One turning vector, and how many ticks it has turned:
The counts run from 0 to 334.
[  2.2  -1.0   6.6 -21.0  -9.5 -16.4  22.0  11.8  -4.7   7.1  26.8  11.8
   3.1 -21.3  -2.3  -4.0  12.2 -34.0  -2.7  25.7  -1.1   2.5  10.3   3.3
  -4.9 -30.5 -34.5 -30.7   7.2 -29.8  15.1 -15.5 -15.0  14.6   0.1  -1.8
  14.9  -3.4  19.8 -31.4 -17.1  31.4  -4.4   3.8  -0.5 -18.6 -16.4  25.7
   0.6   0.2  -5.3  -3.4  10.4  15.8  19.1] : 159
[-11.3 -19.1 -21.4   5.1 -18.1  42.5  19.1   6.2 -16.2   8.0  13.5  18.2
  -0.2  -9.7  -9.0  -8.3  -8.8   4.4   3.0  25.4 -14.0  12.1  -9.2   3.9
   1.0 -16.2 -28.9  15.0 -26.2  -7.3 -15.5  15.2   7.7   9.8  -3.5 -17.1
  -2.0 -11.7  -8.0 -32.5 -10.5 -29.3  -3.2 -17.8  16.5  10.1   0.1   2.6
 -31.3 -18.7  -2.2  -7.9  -6.4  14.0   7.0] : 58
[ 17.6 -27.1 -27.7  -1.8 -23.1   5.1  16.4  -5.2 -21.0 -13.5   6.7  34.7
  -6.7 -10.8 -28.4   7.2   9.4  -2.3 -19.9  22.6   1.5   1.2 -18.6   0.2
 -17.8 -23.8 -17.8  24.0  -9.4 -11.4  -1.1  39.7 -18.9   4.0 -12.0  -3.4
 -14.9   1.6  12.7 -38.2 -13.0 -13.8   2.1  -1.5  -6.2   0.3  -6.2  23.8
   0.9 -14.1   4.0  -9.1  10.0  18.1  -1.5] : 128
[  3.3  22.2  16.5 -13.0  20.3  17.5 -13.4  19.5  -4.2  25.2  10.4  19.5
  -8.9  -8.2  35.9 -14.9  20.6 -15.3   0.1   9.5 -21.2  10.8 -11.6  19.6
   7.3 -22.6 -14.9  10.9 -28.4  17.6  17.5 -30.1   8.8   0.8  -4.7  15.2
   7.0   1.0   4.2  -7.8   3.0  18.4  -5.2   4.9 -17.4   8.8 -23.7   6.6
 -31.8   3.6  -8.1 -28.5   5.8  25.2  26.7] : 19
[  1.9  -5.2   1.0  -7.1  18.1  34.2 -25.7  -2.0 -17.8  11.1  -7.0  34.6
  -1.6   2.5  33.1  -9.6  27.8   1.2 -15.7   2.2   2.0  -6.1 -24.0  12.9
  -7.8 -13.9   6.8  28.4 -42.8  17.0  -1.8   0.3  17.4 -20.1  -5.5  22.7
   6.1  -0.8   7.1   5.6  24.3 -15.3   6.6   5.7 -19.5  19.3 -17.4   4.1
 -39.8  12.9  -3.9  -8.3  -1.0  15.9  26.1] : 331
[ -1.7  -6.2 -26.7 -19.9 -19.2  13.6 -14.0 -27.1   3.5  17.6  -1.9  12.6
   9.5 -14.3  10.0   2.8  19.5  -7.4 -24.0  20.9   0.4  -2.9  -8.3   4.0
   8.1  16.8 -27.1 -15.9 -19.3   3.6  18.1   9.7 -10.3 -10.2 -12.4   9.4
   5.3  -8.1  30.1 -26.2  -0.2 -12.0   5.9  -9.3 -25.3  -5.8 -33.7   4.1
 -24.3  10.0 -24.2 -23.5 -14.8 -12.7  40.2] : 184
[ -6.4 -32.2  14.9   8.5   7.1  28.2 -23.5   7.3 -16.2 -12.1   6.3  15.6
  -1.4 -31.3  -2.7  -9.8 -15.2  15.5  -4.5  33.9 -35.9 -18.7   2.7  10.4
  -4.2  -1.1 -19.6  -0.1  -8.2  18.5   9.4  13.6  23.5   2.5   4.8  -0.2
  21.3  -1.3 -13.9   5.1  10.4  -5.5 -22.3  -7.2 -22.2  -7.9  -9.2  -4.8
 -46.2  15.6  14.8  33.3  -3.8  21.2  10.8] : 143
[-17.9 -40.8 -19.1  19.5   0.0  18.2  -1.6 -13.3 -11.7  11.1 -12.2  21.4
   4.7 -31.4 -20.7   7.1  -2.3  -2.9 -25.0  16.6  -2.1  -8.1  -2.9  -2.7
  -6.2  -3.2 -21.2 -18.7 -20.5  -7.1   9.7  17.2   6.8   4.4  -6.2   3.0
   8.8  -3.3   9.5 -15.5   4.7 -34.5 -13.4  -9.1 -44.3  -5.2 -17.9  -7.4
 -11.8  18.5 -10.4  15.1 -26.0   4.2  31.0] : 48
[ 15.3 -13.1 -10.9   9.1  18.9 -13.9  12.8   4.9 -30.9  -5.7 -17.1  25.9
  -8.4   6.4  10.0 -13.5  34.3  -4.9 -19.4  16.9  20.9 -11.3 -11.8  -6.1
 -23.5 -32.6  15.4   9.4 -34.4   3.2   3.8  12.4   4.5 -18.8  13.1  -2.7
   7.9  13.0  20.0 -12.4   5.8 -15.1  -7.9   3.3 -21.3  -4.8  -5.5  12.4
 -25.3  27.1  -1.4  13.7  11.5  30.1   8.3] : 261
[ -2.2  -5.6   5.0 -32.9 -12.4  27.4  16.8   6.4 -12.3  18.3  17.0  28.4
   6.1  -1.1  10.6  -5.1  24.9 -26.8 -20.5  11.0   0.0   5.2  -0.5  -0.4
 -21.3 -44.1 -30.5   5.5 -10.3 -29.8  -9.7  -5.4  -4.7   7.3 -12.4  -2.3
   9.3 -13.8   3.4 -22.4 -12.8  22.5   3.6  -5.2  13.6   5.9 -10.3  28.3
  -3.1 -10.3 -20.5 -10.4  -0.2  -2.0  13.6] : 15
[ -0.7   2.4 -17.0  -8.1 -10.8  18.2   3.0 -14.6 -12.5  29.8   0.9   8.6
   5.7  -1.5  32.3 -14.5   2.7   8.2  -3.1  34.9   1.4  -3.2 -18.2  14.0
   3.7  -5.8 -14.8  -7.1 -46.1  -2.8   7.3  -4.8   6.1 -19.7   4.4 -21.2
  13.7  -9.7  21.7 -17.0   7.9 -32.1   6.4 -12.9  15.5  12.1 -18.0   3.3
 -51.1  20.0 -10.0 -23.5  -5.1   8.5  27.7] : 258
[  2.6 -40.3  11.3   8.3  12.5  11.3  13.2  18.9 -16.0 -14.2  19.4  32.5
  -4.4 -11.9 -13.5  -8.4  -6.5 -12.5  -4.7  11.0   0.5 -24.6   5.5   9.3
 -18.6 -39.9  -9.2  15.5  -1.3 -14.5 -14.2   6.3   4.3  14.4   1.8   1.1
  15.7   2.8 -12.9  12.9   6.4   5.9 -11.8  13.4  -7.3 -11.9  -8.9  18.6
 -18.9  -4.9  11.8  45.0   6.3  35.0  -0.8] : 149
[ 21.2 -10.8  -5.8  18.5   9.1   2.6  28.8   5.2  -9.1  14.2   1.8  41.3
   2.4  -2.8   5.0 -21.2  16.9  -4.5  -5.0   6.1  20.9  13.5 -16.2  16.1
   0.8 -33.6  12.5  36.0 -39.9 -15.8 -12.8   4.1 -18.1   7.9   9.3   2.3
  -0.5  -2.6  16.4 -10.1   8.3 -20.3   8.4  10.8  -0.7  18.4 -22.7  19.3
 -24.7   5.0   5.7  -3.2  11.2  40.4   8.4] : 263
[  8.8   2.8 -19.1  17.4 -12.2 -18.4   8.4   6.5  -8.6   3.4   8.1  -3.8
 -10.4 -19.4  -3.0 -16.1 -14.1  10.5   6.6  48.9 -21.4   9.2  -1.5   3.3
   5.3  -2.7 -21.2 -13.6 -19.7  10.4  30.7   9.7  -9.0   3.9  12.3 -20.5
   2.6   6.8  11.9 -38.0 -16.9 -25.6  -8.6  -9.2   4.4 -13.2 -11.0  -4.3
 -37.8   4.8  14.5 -18.4   5.7  36.5  20.1] : 208
[ 15.5 -26.0 -26.6 -15.3 -22.6 -10.9  26.8 -31.2  -1.3   2.7  11.5  28.4
   4.0  -3.6  -3.6  -5.8   8.4   6.6 -13.8  23.4  22.7 -17.6 -12.0   7.1
  -2.0  -3.8  -7.1   1.3 -15.1 -25.6   5.3  32.2 -25.5 -10.9   8.7  -2.1
  -8.2  -3.6  26.1 -21.5   6.2 -19.7  13.7   8.4   0.7 -10.6 -27.8  29.7
 -25.5   8.7 -11.6   2.0  13.1  17.7  12.2] : 190
[ 15.2  -0.7   3.2  -3.5  12.1  -0.4 -10.7 -12.3  -8.2   7.6  -1.0  26.2
  -2.0   1.9  32.3 -15.0  22.6   6.2 -10.3  11.1  -0.7  -9.6 -14.2  15.6
  -1.1  -4.5   8.9  29.1 -30.1  19.7  18.4   1.8  -9.1 -23.6  14.1  11.6
   5.7   7.2  19.9   2.0  23.4  -7.5   5.7  13.9 -18.9   9.1 -24.4  14.1
 -44.7  24.7  -2.6  -0.6  24.9  34.5  21.3] : 31
[  9.9  10.5  10.0 -25.9 -11.4 -11.4  26.0  11.1  -0.6  16.8  26.1  16.3
  -2.4  -2.7   3.4  -8.4  22.6 -34.3  -4.3  18.5  -0.9   9.1   0.7   3.7
 -14.2 -40.5 -29.0  -9.7  -8.5 -20.4   8.2 -14.9 -12.7  13.0  -0.6  -1.7
   7.6  -5.0  16.0 -31.8 -15.7  31.9   3.7   5.5   3.7 -11.0 -16.1  34.2
   2.4  -9.0 -14.6 -23.0  15.8  18.1   7.1] : 315
[  9.9   8.3   2.0  23.0  19.1  -5.6  14.6  28.5 -16.4   0.5  15.7  20.1
 -16.7 -15.3  -0.5 -17.9  -9.7  -5.1   2.8  20.8 -26.9  15.0 -10.5  11.2
   3.4 -27.2 -16.5  21.1 -16.5  11.7  24.5  -3.2  -0.6  21.0   6.1  -3.5
  -9.9  11.6 -10.9 -24.9 -10.8   2.3  -4.8  -0.3   1.1  -6.1  -5.4   5.2
 -22.3 -19.6  21.5 -12.3  22.9  50.4  -3.7] : 63
[ 16.6  -8.8  23.4  -9.2  -7.2   3.4   0.1  -4.6  19.4   4.2  38.1  24.8
  -0.4 -28.4  -1.6  -0.3  -2.5  -0.7  -0.6  24.1 -14.5  -0.8   7.7  33.3
   8.3  -6.5 -19.4   8.1   7.9 -15.5   1.6 -11.2 -31.5  16.6  16.2   5.0
  19.1  -4.2   3.1  -3.9   6.7  22.4  -6.9  13.7  -2.7   6.4 -32.4  15.7
 -36.1   9.1  17.2   3.2  16.4  37.8  11.3] : 232
[ 14.3   6.5 -24.2   5.5  -9.0 -34.8  12.4  -6.7  -9.9  13.3 -10.1   6.0
  -9.9  -7.2   5.9  -9.9  15.0  -6.7  -9.0  33.9   1.9   8.2  -9.0  -2.2
  -4.6  -8.9 -12.6 -20.2 -25.2  -0.5  28.1   8.8 -13.3  -3.8   9.9  -6.9
  -0.8   5.3  30.7 -42.9 -12.6 -15.6  -0.9 -11.4 -10.5  -8.5 -21.9  11.3
 -19.0  17.0  -4.9 -33.0   6.9  23.3  16.4] : 115
[ 21.7 -12.2  -7.9  23.4   2.0  -0.8  -5.2   2.6 -21.9  -3.2   0.6  33.0
 -17.3  -8.1  12.9 -16.7   7.1  19.0 -10.7  25.5 -10.3  -1.8 -18.1  14.8
  -5.7 -13.9  15.4  36.1 -25.6  26.2   7.7  20.8  -6.5  -7.8  10.5  -2.6
  -4.6   9.7   3.2 -14.6   7.5 -25.9   2.6   1.9  -5.4   2.9  -8.3  -0.4
 -43.2  -0.8  14.6   1.7  16.8  42.4   3.2] : 125
[  6.7  -3.6   8.5 -11.2 -22.4  -6.1 -20.6   2.1 -18.5  -6.9   6.9   3.4
  -3.4 -19.1   5.4   0.1   8.9   3.1 -10.5  41.6 -38.3 -15.8   3.1  -6.5
 -18.9  -0.6 -22.7 -18.9   9.7  14.1  31.4  14.5  -0.4  -1.5   8.5  -6.2
  16.9   5.8   6.8 -33.9 -21.9  15.0 -14.0 -20.5 -12.4 -17.1  -9.8   1.9
 -28.5  15.9  14.0  -4.0  10.4  19.9  12.6] : 72
[ 11.3  21.6   2.9 -17.7   6.8  10.7 -10.6  10.6 -10.5  18.6   7.4  28.3
  -9.8   3.2  36.9  -4.5  21.0 -13.2  -0.1  18.0  -9.4  12.8 -18.2  16.6
   4.3 -12.9  -7.8  24.8 -36.5  23.5  13.8 -18.8   0.8 -15.0 -12.6  16.4
  -6.0  -3.0  11.4 -12.7   9.7   6.9   8.8   6.9  -5.7  10.5 -20.0  20.1
 -32.6  -4.8  -7.4 -37.1  14.3  23.6  23.8] : 176
[ 22.7 -12.4 -25.2   1.1  -8.7 -15.2  18.7 -21.4   5.9   9.6   6.9  24.0
  -2.6  -0.1  12.5 -11.9   4.7  11.8  -5.7  25.7  18.5 -11.9 -11.9  17.2
   9.4   2.7  -7.5   9.0 -30.1  -2.7  11.3  17.7 -27.3  -9.1  14.9  -1.1
 -10.3  -5.5  32.6 -23.4   0.7 -18.9  11.3  14.0   3.2  -0.2 -25.0  27.0
 -43.1  11.1   0.7 -14.2  16.4  37.0  13.8] : 189
[  2.3 -24.0   4.1 -30.9 -29.9  20.3  -1.4 -17.1   4.3   3.3  33.9  14.0
  16.4 -21.1  -5.0   8.3   9.7 -13.2 -11.6  26.4 -17.9 -17.4   8.1  11.7
 -14.7 -11.1 -36.8  -5.5   9.1 -26.8  -7.0   8.4 -18.3   2.0  -4.5   3.4
  29.7 -16.8   5.7 -19.8   0.7  16.2  -3.4  -3.2   8.8  -5.8 -20.3  18.5
 -27.3   2.8 -12.3   6.8  -0.8   4.3  22.8] : 234
[ 16.5  -2.5  -0.4 -10.2 -17.5  -5.7  22.6  17.1 -15.6  -6.4  24.1  20.7
 -10.3 -13.3 -11.8  -9.2   5.2  -7.7  -0.6  21.7 -23.4   6.2  -7.8  -1.7
 -14.7 -33.2 -24.4  15.3   1.6 -10.6   2.0   8.5 -17.0  12.3  -1.5  -5.1
  -3.9   2.2  -4.0 -40.2 -22.2  12.3  -3.9  -6.6   8.6 -13.5  -3.6  28.6
  -8.1 -25.7   6.1 -18.7  19.0  31.5 -10.5] : 221
[  4.9 -11.9 -12.9  13.5 -22.5  24.8   8.7 -18.0   0.7  21.7   2.3  28.7
  15.3 -16.6   3.3  -5.3   1.1  22.2 -17.7  19.2  -3.3  22.2  -4.9  17.7
   5.3  -5.0 -11.0  13.6 -14.0 -16.9  -3.4  17.2 -21.8   8.3   4.4  -8.0
   3.6 -10.6   8.7 -24.9   4.5 -37.5  -2.2 -15.5  -0.1  19.0 -22.6  -6.1
 -34.2   7.3  -7.8 -13.4  -3.4  13.9  20.7] : 120
[  8.6 -29.8 -17.1  15.3  -9.8 -27.6  15.0   3.6 -19.0 -17.3   0.7  11.9
  -0.8 -26.4 -22.2  -7.9   3.9  -1.0 -10.6  27.5  -8.7 -11.5  10.3 -11.1
 -19.2 -22.5  -8.0 -16.8   2.8 -16.2  19.7  32.3  -9.5   5.2  12.6 -20.2
  10.5  10.7  15.7 -35.6 -17.2  -5.9 -18.0 -14.2 -14.5 -21.3  -7.2   5.4
 -15.3  18.0  17.7  20.4   8.2  32.8   5.8] : 210
[ 13.1   3.6 -14.8 -13.7   2.5 -33.1  24.6 -15.3   9.0  25.7  14.2  16.3
   2.8  -7.2   5.9 -10.1   6.7 -14.5   1.5  27.5  15.1  -1.3   3.0  16.4
  12.4 -11.2 -23.3 -17.8 -23.2 -22.1  17.7  -8.8 -21.4   0.8  10.9  -3.4
   4.6  -5.5  30.6 -19.5  -3.1   2.2   9.7  16.3   0.5 -12.9 -35.0  34.2
 -24.8  11.7 -14.9 -12.5   5.9  24.4  24.5] : 252
[ -2.6   3.1  11.4 -26.3  -9.5  25.7  -0.5   5.2 -17.8   9.5  16.2   8.0
   5.2 -11.6  24.5  -9.3   7.2   2.9   4.0  40.9 -28.9  -9.7  -0.6   5.0
  -6.5 -16.6 -29.2 -11.8 -16.3  -9.7   2.0  -9.9  15.2 -10.4   7.5 -19.0
  28.8 -15.9   0.4 -22.4  -4.7   9.6 -10.5 -14.4  20.8   0.0  -8.3   8.0
 -48.5  12.3   3.5  -9.0   2.7   6.7  14.0] : 8
[ 21.3 -14.4 -24.3 -19.7 -19.3  -1.2  13.1 -23.1 -12.2  -1.2   4.9  34.8
  -0.1  -0.1  -0.3   3.0  25.1 -11.1 -25.6  17.2  22.6 -15.9 -16.8   1.5
 -17.6 -20.7  -6.2  10.5 -19.3 -18.8  -5.4  27.2 -28.3 -13.8  -5.9   0.9
  -5.6  -7.1  25.5 -18.2   0.7 -11.0  12.7   8.5   2.1  -1.1 -20.5  33.3
 -12.2   0.1 -14.1  -4.8   6.9   7.2  13.4] : 34
